Read these off the array that follows.
1) Read off the top-left entry.
2) Read off the first entry in the row that holds the smallest entry.
3) Read off the entry directly above the smallest entry.
4) Read off the 1st entry on the diagonal from the top-right corner.
5) Read off the bottom-right entry.
6) Read off the second entry from the end, reading row by row.
7) Read off the 2nd entry on the diagonal from the top-right corner.
8) Read off the smallest entry in the last row.
[[129 127 124 115 128 121 123 132 126 128 126 138 127 127]
 [125 125 125 119 132 119 115 134 120 123 120 123 132 128]
 [133 119 129 147 121 135 137 133 130 131 132 141 126 146]
 [121 118 128 132 128 117 121 124 126 118 119 142 127 144]
 [126 126 130 104 125 118 123 123 131 125 130 132 116 132]
 [133 129 133 134 119 133 146 123 131 134 141 152 115 124]
 [133 124 129 143 128 132 134 129 128 134 134 146 127 141]
 [138 119 115 137 140 151 124 132 116 118 117 117 138 135]
 [131 140 136 123 115 135 145 128 136 146 147 110 117 111]]
1) 129
2) 126
3) 132
4) 127
5) 111
6) 117
7) 132
8) 110

Read these off the matrix that follows. Counting starts at 1.
1) Give the entry in the top-right corner.
2) Give the entry at row 1, column 1.
3) Give the entry at row 2, column 1.
4) Give the entry just left of the largest entry.
5) Give the entry at row 1, column 2.
6) Give the entry directly below the smallest entry.
7) Give the entry in row 3 and column 1.
8) Give the bottom entry of the column that holds the smallest entry.
[[122 122 116 131 129 151 129 135 127 121 102]
 [122 138 128 129 130 140 138 126 125 130 135]
 [129 119 120 129 123 143 128 147 134 126 106]
 [126 126 131 126 126 116 120 119 122 123 127]
 [130 128 126 128 129 125 125 125 125 126 130]]
1) 102
2) 122
3) 122
4) 129
5) 122
6) 135
7) 129
8) 130

x =
[[131 119 133 124 127 148 133 123 131 141]
 [138 143 125 124 132 119 116 125 132 124]
 [133 133 125 126 127 130 118 123 130 133]
 [105  99 135 111 105 147 140 156 136 126]
 [131 129 128 126 130 128 131 132 129 127]
 [130 128 127 125 129 129 128 131 131 126]
 [128 131 137 138 132 121 141 133 119 120]
 [110 108 135 110 106 144 131 151 139 122]
 [116 114 137 118 110 140 131 145 134 127]
 [109 115 139 119 105 132 134 151 133 117]]
The top-right entry? 141
The smallest entry in the first column? 105
The last entry, reading row by row is 117
The first entry on the main diagonal: 131
The fourth entry in reading order? 124
The last entry in the row that holds the largest entry? 126
The entry directly above 99 -> 133
The largest entry in the first column? 138
The largest entry in the last row: 151
The entry directly below the largest entry? 132
The entry just right of the largest entry? 136
The 2nd entry in reading order? 119
The bottom-left entry -> 109
The 5th entry from the end, reading row by row: 132
The entry directly above 106? 132
The 3rd entry in reading order? 133
The 2nd entry from the end, reading row by row -> 133

Questions about the grid below.
1) Read off the second entry, reading row by row.
2) Read off the last entry, reading row by row.
3) Read off the top-left entry.
4) Read off the top-right entry.
5) Read off the entry just left of the smallest entry.
6) Read off the second largest entry.
7) Read off the second-last entry, reading row by row.
8) Read off the 4th-last entry, reading row by row.
128,129,129,127,128,126,128,127,128,126,142,143,130,98
128,128,129,127,128,127,128,128,128,131,105,105,130,132
1) 129
2) 132
3) 128
4) 98
5) 130
6) 142
7) 130
8) 105

B =
[[131 109 110 155 129 145]
 [118 113 140 153 118 135]
 [137 154 125 156 148 102]
 [148 146 129 149 111 128]
 [122 138 155 150 153 131]
 [102 144 123 116 103 116]
 [129 101 154 140 154 136]]
Indices start at 1.
The entry just left of the smallest entry?
A: 129
The entry in the bottom-right corner?
A: 136
The top-right entry -> 145
The entry just left of 156?
A: 125
The entry just right of the smallest entry?
A: 154
The entry at row 2, column 1?
A: 118
The entry just right of the largest entry -> 148
The top-left entry -> 131
The entry just left of 146 -> 148
The entry directly above the smallest entry?
A: 144
The entry in row 2 and column 3?
A: 140
The entry in row 3 and column 1?
A: 137
The entry just right of 122?
A: 138
The entry in row 1 and column 2: 109
The entry directly below the largest entry?
A: 149
The entry directly above 103 -> 153

Read these off the row that follows.
1) Give the entry just right of 104.
2) Give the entry just right of 123.
3) Give the entry just left of 125.
[129 123 104 133 116 143 125]
1) 133
2) 104
3) 143

Questions about the matrix below.
1) What is the entry just right of the smallest entry?
2) What is the entry directly above 119?
3) What is the entry directly above 121?
4) What is the bottom-left entry?
5) What is the bottom entry of the column that holds the largest entry?
6) What is the entry in the top-left corner?
7) What is the entry just right of the largest entry?
[[125 125 126 128 133 127 128 128 127]
 [ 98 115 121 140 118 126 120 133 119]]
1) 115
2) 127
3) 126
4) 98
5) 140
6) 125
7) 118

m =
[[136 125 139 139 134 136 136 131 133 132 122 125]
 [142 131 140 141 134 136 143 132 126 130 124 127]
 [149 118 118 117 133 110 119 133 125 148 117 144]
 [140 130 141 139 136 136 142 131 127 130 121 126]
 [137 126 139 138 132 135 137 131 134 134 121 123]]
Rows and columns are numbered from 1.
The entry in the top-right corner is 125
The entry at row 2, column 2 -> 131
The entry in row 1 and column 2?
A: 125
The entry in row 2 and column 1: 142
The entry at row 1, column 1?
A: 136
The entry in the bottom-right corner?
A: 123
The entry in row 3 and column 1: 149
The entry at row 1, column 3?
A: 139
The entry directly below the largest entry?
A: 140
The entry just right of the largest entry: 118
The entry directly below 119?
A: 142
The entry just right of 124?
A: 127
The entry just right of the smallest entry: 119
The entry at row 2, column 3 is 140
The bottom entry of the column that holds the largest entry: 137
